In the data rows, 500 means zero.
Here is a table of points, one per row:
[380 500 552 214 689 430 404 277 340 570 356 515 391 550 598 554 898 245 533 430 346 345 688 455 278 346 524 339 635
 589 418 249]
[416 340 448 600 524 346 382 517 290 536 329 159 558 482 529 588 536 698 562 781 638 515 557 397 491 409 634 464 807
 561 277 666]
[926 559 633 464 624 308 461 583 340 443 395 611 270 511 473 440 630 714 522 561 452 367 711 354 522 544 512 490 551
 592 592 548]
[788 564 468 408 601 260 300 545 519 472 423 564 384 325 569 600 309 757 504 456 775 570 476 564 451 661  85 237 585
 276 395 714]
[827 442 275 615 683 403 494 558   0 733 200 328 568 499 451 347 404 664 582 396 487 455 592 542  74 470 484 489 529
 345 372 544]
[686 273 503 550 348 245 359 620 577 823 290 495 627 540 493 910 320 413 414 525 277 407 487 263 269 483 574 716 361
 527 197 766]
[626 597 609 403 111 499 263 395 563 747 193 497 489 412 523 545 457 619 596 567 453 284 494 425 479 216 358 470 572
 419 477 299]
[746 588 939 468 340 403 323 417 513 448 302 573 322 510 378 522 385 581 482 438 683 517 520 465 545 499 526 469 590
 518 543 347]
[757 699 548 457 206 407 974 597 451 591 282 340 383 443 491 614 660 547 140 651 588 340 476 597 598 541 564 453 415
 472 597 898]
[763 678 543 475 435 431 911 520 277 578 397 480 786 477 460 476 489  26 427 501 465 451 415 466 646 432 391 511 438
 715 236 455]
[609 690 394 503 505 507 401 978 600 596 324 577 554 402 514 434 473 437 426 547 826 547 374 300 469 691 399 682 552
 526 456 420]
[506 592 390 267 433 551 439 559 687 450 165 628 444 599 856 475  80 371 115 396 471 613 404 681 409 588 454 616 552
 545 894 428]
[506 613 483 593 418 203 511 703 629 644 376 774 580 563 440 212 487 449 251 540 533 542 315 588 419 529 538 556 402
 530 595 475]
[513 614 308 536 172 461 379 476 369 526 616 421 457 420 507 425 479 517 412 239 701 483 437 627 425 547 549 610 173
 714 741 551]
[528 607 495 217 329 589 401 840 594 480 428 433 784 425 408 532 514 430 494 578 734 627 466 719 656 401 434 616 478
 536 498 482]
[427 600 374 415 325 429 591 582 595 558 477 463 528 606 498 389 494 489 683 460 490 849 499 631 521 285 258 440 586
 856 572 453]
[383 609 400 292 445 520 637 505 183 616 601 619 588 267 366 659 302 443 646 649 416 596 411 663 574 759 325 593 348
 835 400 484]
[236 515 199 329 547 456 471 497 586 659 535 249 497 589 588 507 495 342 501 388 606 389 398 768 636 518 728 527 624
 678 503 596]
[431 350 473 416 235 583 553 665 533 560 638 608 581 455 395 421 597 588 620 506 775 612 437 552 463 402 356 669 380
 594 678 527]
[562 481 289 407 456 615 446 707 512 537 349 473 448 535 386 496 610 818 677 469 423 343 467 794 583 388 280 563 627
 885 535 376]
[425 388 478 287 552 687 534 354 547 577 586 518 512 596 479 156 501 604 481 227 295 320 486 569 895 304  87 588 654
 556 480 527]
[534 245 566 481 368 753 603 486 341 792 778 433 390 542 244 294 550 525 552  89 429 586 391 436 631 780 445 607 404
 386 556 527]
[233 284 306 297 509 428 660 500 557 578 515 512 667 565 445 551 475 533 527 572 654 204 518 672 569 804 402 559 467
 434 349 489]
[349 332 399 187 537 722 570 514 589 708 588 522 506 620 438 610 415 516 583 423 589 533 427 295 666 505 707 496 702
 549 392 947]
[585 211 428 158 527 727 493 439 388 370 392 574 528 567 328 440 422 624 650 384 642 554 673 548 551 455 471 279 424
 487 505 554]
[515 403 366 247 636 621 621 531 459 681 696 542 612 390 177 400 331 559 456 488 434 470 409 371 452 363 654 630 570
 199 409 360]
[421 334 192 344 712 526 337 426 560 444 528 640 521 503 354 374 408 437 342 677 571  13 644 268 386 245 613 692 117
 472 633 620]
[374 452 237 494 433 476 592 565 394 605 549 468 494 756 295 420 312 843 590 671 319 370 633 470 443 569 765 436 632
 382 631 462]
[550 388 413 281 371 573 550 543 433 248 591 563 369 490 412 475 470 460 418 377 474 378 485 268 465 469 620 491 550
 370 383 493]
[746 419 380 388 442 622 489 323 500 402 368 681 748 728 436 529 563 425 560 258 744 391 366 412 150 330 577 377 478
 425   0 407]
[654 411 345 436 316  11 518 420 423 224 610 847 500 460 337 495 450 552 427 456 415 312 269 308 616 690 488 456 581
 256 553 538]
[409 588 231 345 326 717 526 420 587 414 424 304 477 302 442 426 417 571 548 431 172 553 496 375 496 698 596 312 480
 215 441 487]
[459 678 374 335 504 378 507 381 762 354 470 616 842 717 372 538 615 559 541 558 353 630 708 270 349 655 534 479 541
 455 588 561]
[557 597 347 312 438 614 220 563 390 233 542 505 461 503 400 375 598 344 430 752 491 647 433 349 656 584 672 466 869
 336 377 485]
[735 600 541 566 287 540 479 341 568 424 412 612 522 559 535 238 553 504 579 473 495 589 769 565 424 559 915 475 591
 294 508 662]
[509 828 328 360 438 471 512 209 178 478 396 511 523 526 495 393 487 355 457 503 546 426 389 478 500 700 604 663 513
 468 992 569]
[550 557 340 455 425 514 297 333 441 348 467 448 620 328 467 344 695 487 580 676 220 608 299 546 534 229 373 607   0
 492 501 563]
[445 576 419 221 257 256 587 339 520 495 517 535 402 774 567 529 434 376 284 506 296 683 692 632 595 536 489 587 510
 453 425 563]
[609 636 433 262 301 329 615 443 454 469 514 644 177 466 571 273 514 481 916 706 497 731 368 651 103 612 602 612 597
 525 119 362]
[549 608 499 454 404 526  82 514 346 999 774 598 558 644 712 540 651 482 503 506 258 563 571 786 547 724 488 582 611
 321 511 469]
[452 413 507 292 657 582 379 426 517 500 475 594 284 700 264 604 630 395 516 669 514 929 541 504 488 512 524 479 579
 574 531 732]
[754 438 346 478 738 363 637 631 315 658 727 460 573 527 690 378 703 438 553 540 631 827 785 707 654 230 345 510 368
 202 471 497]
[496 402 705 312 653 375 540 207 410 595 597 421 475 406 516 543 703 343 104 485 669 566 358 601 416 422 256 815 497
 445 591 584]
[394 452 427 409 639 495 115 463 595 765 594 577 301 340 588 502 690 379 353 471 583 396 485 630 592 477 584 454 560
 483 460 564]
[494 434 582 345 668 324 569 445 560 643 618 598 507 510 502 539 583 578 638 860 277 777 450 446 572 511 472 516 435
 544 791 219]
[698 366 648 216 602 368 494 425 762 634 519 401 549 631 650 549 608 487 543 513 705 531 577 579 590 581 539 307 220
 506 664 457]
[693  14 544 382 554 362 307 569 458 557 630 459 516 493 676 597 439 277 458 658 430 540 486 538 417 393 537 287 532
 612 586 761]
[745 336 305 360 712 340 459 634 577 421 644 342 591 347 620 691 499 706 540 563 466 504 621 510 626 280 658 454 380
 360 656 308]
[580 549 593 282 583 587 529 520 836 600 538 354 368 569 662 111 570 572 468 585 540 435 219 360 454 585 556 274 228
 565 517 463]
[714 393 559 386 462 514 419 489 720 543 709 407 355 295 517 474 475 424 511 258 527 387 366 357 393 460 504 271 403
 483 564 557]
[709 291 269 577 515 453 394 548 529 528 646 397 680 438 631 440 594 574 365 470 546 236 601 415 345 760 406 372 533
 791 683 455]
[732 514 427 679 521 770 652 265 798 379 605 513 650 422 417 616 432 604 333 524 317 474 612 511 354 552 600 297 669
 959 749 385]
[402 680 348 471 473 516 646 212 531 673 701 705 578 594 526 768 406 395 251 520 999 353 400 272 574 491 506 557 563
 615 481 326]
[ 30 684 704 491 572 243 510 728 254 535 139 463 463 390 331 617 449 824 519 211 577 569 725 298 503 391 597 346 401
 325 667 589]
[199 490 619 701 480 403 451 465 403 639 145 505 606 172 652 513 530 260 622 662 352 534 505 103 629 526 445 243 550
 485 472 499]
[403 395 516 625 411 370 415 589 202 327 197 481 474 524 518 625 456 435 383 448 320 505 481 434 390 420 354 324 513
 365 823 414]
[218 698 749 523 730 564 314 823 315 264 327 448 755 567 625 394 531 298 281 433 525 429 276 531 284 434 635 384 614
 400 521 332]
[347 797 619 492 528 294 495 470 547 490 404 578 353 399 540 542 246 582 488 365 312 319 664 542 495 399 668 446 267
 585 306 495]
[494 560 539 722 581 446 502 361 376 463 298 596 493 422 544 532 751 572   0 273 548 855 482 454 602 618 450 234 413
 649  55 418]
[631 710 482 700 595 620 499 587 365 488 300 578 353 691 675 535 768 528 447 618 277 453 717 487 456 556 427 515 361
 505 585 522]
[592 528 427 684 570 451 470 438 356 378 370 245 381 438 473 482 385 152 392 541 668 496 593 501 766 478 512 624 549
 495 462 382]
[564 552 645 598 439 446 393 539 645 519 259 490 702 519 564 246 364 443 343 560 470 555 351 651 551 564 456 648 690
 501 299 424]
[710 626 555 665 485 502 428 555 407 394 363 464 247 715 435 561 398 232 760 278 440 686 473 212 625 554 499 704 504
 778 625 341]
[423 668 386 702 613 293 508 657 712 671 352 580 486 559 496 452 588 194 987 303 552 509 388 600 659 654 512 448 399
 451 516 483]
[492 624 601 690 631 436 398 587 482 444 396 464 454 490 381 519 432 401 558 439 591 301 550 600 719 467 614 744 552
 863 482 610]
[408 549 429 677 659 564 526 661 484 661 426 609 347 580 402 596 673 331 458 419 503 596 303 684 607 356 486 415 441
 617 612 547]
[474 330 666 593 330 501 485 804 501 421 460 440 360 450 602 476 696 512 651 595 543 495 422 732 684 455 872 560 364
 703 585 417]
[619 436 589 605 799 735 801 614 583 392 293 301 492 478 559 585 484 410 777 465 582 325 284 687 717 666 570 587 461
 566 557 572]
[465  83 484 806 613 572 486 449 704 574 413 607 415 450 441 632 381 437 404 435 622 685 395 793 479 492 463 436 538
 571 627 660]
[512 260 706 631 542 597 760 772 734 502 454 427 499 799 584 519 554 721 372 658 485 504 491 607 575 481 458 729 489
 570 372 430]
[284 160 479 648 531 285 686 414 415 519 643 871 367 335 591 525 473 528 610 483 548 445 493 709 746 438 569 269 502
 691 472 345]
[411 315 671 508 613 485 897 624 659 475 605 774 516 227 684 391 530 366 540 336 641 357 495 406 574  56 552 561 716
 427 641 726]
[314 378 867 636 559 719 605 611 403 603 608 453 392 727 247 529 326 348 576 785 444 284 395 579 510 577 345   0 324
 368 458 571]
[491 429 447 577 619 998 709 388 442 680 515 538 522 443 522 791 401 710 517 681 501 361 128 456 447 407 636 550 407
 459 515 319]
[271   0 469 546 431 627 594 607 332 356 470 539 385 484 431 427 365 500 379 355 499 447 527 405 298 491 482 489 480
 723 480 150]
[505 299 546 623 432 504 698 458 596 412 393 463 862 255 265 422 766 553 530 350 552 357 524 441 371 772 599 353 716
 502 681 464]
[288 685 622 425 360 702 515 788 411 368 953 545 668 491 493 400 474 434 482 569 569 338 999 438  99 694 443 386 453
 829 396 499]
[460 416 338 678 210 720 631 559 238 355 627 559 591 606 999 614 351 603 633 376 484 537 504  56 617 601 462 496 489
 424 511 406]
[408 439 522 715 256 594 375 534 510 526 490 655 846 919 409 584 423 814 493 649 521 536 528 342 497 493 559 381 411
 373 535 470]
[595 712 588 597 452 582 683 349 420 146 715 649 747 507 461 382 366 631 325 558 388 287 473 697 743 526 528 231 797
 395 432 457]
[391 595 289 666 479 677 650 575 587 172 456 591 383 541 422 292 567 338 446 739 767 392 517 330 378 552 155 447 419
 136 480 455]
[116 492 238 597 344 335 384 448 795  79 592  87 495 487 489 436 416 679 298 387 433 588 334 401 497 477 421 565 458
 471 329 362]
[345 653 413 633 325 744 489 457 600 332 339 604 492 696 502 538 563 354 368 259 409 363 609 526 448 517 363 617 504
 345 433 859]
[392 867 381 733 267 651 412 358 483 390 581 712 459 461 506 403 467 720 752 542 318 470 477 552 447   0 407 576 694
 507 471 736]
[367 724 316 764 582 610 447 209 424 317 531 499 620 491 393 503 540 685 562 525 479 927 556 608 510 468 983 595 274
 406 445 536]
[259 690 368 630 260 446 636 504 480 357 518 434 375 492 441 513 999 430 524 503 515 503 300 574 330 521 408 602 597
 389 445 640]
[369 477 543 682 388 563 276 180 421 237 452 622 377 419 557 556 650 424 549 591 450 282 560 908 586 662 493 653 244
 382 365 517]
[392 482 659 454 532 487 492 621 548 333 595 536 435 387 412 621 561 380 703 469 108 672 814 616 619 631 483 744 540
 323 542 614]
[368 383 635 656 566 428 656 344 549 549 509 538 408 513 514 476 325 291 534 527 558 719 561 838 167 536 531 848 594
 283 536 415]
[375 368 730 631 711 448 309 231 546 449 540 618 360 565 464 504 700 710 667 784 490 479 648 417 712 629 273 823 579
 551 366 568]
Along one direction, these points spread out more than along any other. Take the direction at right angles to it along which they spread out most. Go by this last direction. How many in every 100 of the points above lie lower along it than each point below? Answers are rounded to whole numbers. More than half of the points above lie lower than the first one.
[599 650 685 505 840 454 479 843 435 281 776 483 536 481 577 840 562 599 632 337 205 556 342 682 447 555 509 792 439
 420 338 741] 84
[423 373 846 430 804 466 121 389 350 409 667 620 584 428 675 197 506 537 497 495 577 537 148 471 455 650 549 671 385
 572 465 601] 52
[292 425 746 446 799 454 554 254 660 479 497 198 577 495 588 603 349 600 761 530 484 541 685 621 367 549 195 617 568
 429 551 575] 48
[617 260 548 577 574 484 548 266 528 683 629 195 444 367 491 438 743 682 662 541 405 539 587 340 423 513 419 704 688
 449 619 425] 38
[278 354 769 624 610 429 571 461 476 948 632 460 547 423 480 164 474 609 518 357 477 531 656 476 449 500 584 611 356
 389 424 391] 39
[362 481 999 210 371 576 495 413 499 579 506 277 439 400 580 885 610 655 490 391 666 428 581 446 468 468 623 457 474
 326 511 274] 34
[537 632 606 468 758 458 514 509 410 526 729 440 377 454 612 665 405 701 598 452 664 342 311 439 211 482 442 341 635
 529 533 444] 26
[549 621 449 551 819 525 412 389 655 695 592 446 530 365 696 590 537 589 394 462 562 484 548 366 400 540 541 241 650
 371 484 506] 32
[572 541 596 609 638 482 657 610 515 608 693 321   0 560 474 465 449 601 209 597 350 369 420 266 332 460 545 387 493
 471 531 359] 29
[617 630 456 690 402 411 461 574 661 627 767 229 430 309 405 562 438 244 509 561 549 315 611 454 394 455 575 336 719
 442 422 469] 38
[665 685 583 703 452 566 464 574 636 607 501 385 470 409 512 403 265 534 358 499 433 452 862 263 582 370 508 446 413
 528 389 407] 39
[585 636 621 808 474 128 494 327 554 403 780 174 693 999 468 522 431 403 483 379 605 356 243 366 480 268 474 320 500
 515 570 480] 38
[710 577 346 675 480 521 386 586 746 460 536 775 545 525 183 884 629 339 422 299 482 492 501 400 509 453 423 415 512
 369 557  19] 38
[618 740 531 718 374 589 462 527 616 483 673 650 691 154 436 521 321 434 512 576 383 653 558 449 361 384 372 475 488
 625 614 503] 46
[526 733 419 777 465 615 367 467 523 409 617 541 392 458 461 492 274 368 443 520 880 684 702 402 600 519 443 455 429
 554 470 600] 58
[588 558 455 763 139 630 221 454 541 426 625 303 560 475 265 487 386 317 335 543 617 645 392 798 566 473 405 433 464
 453 606 495] 64
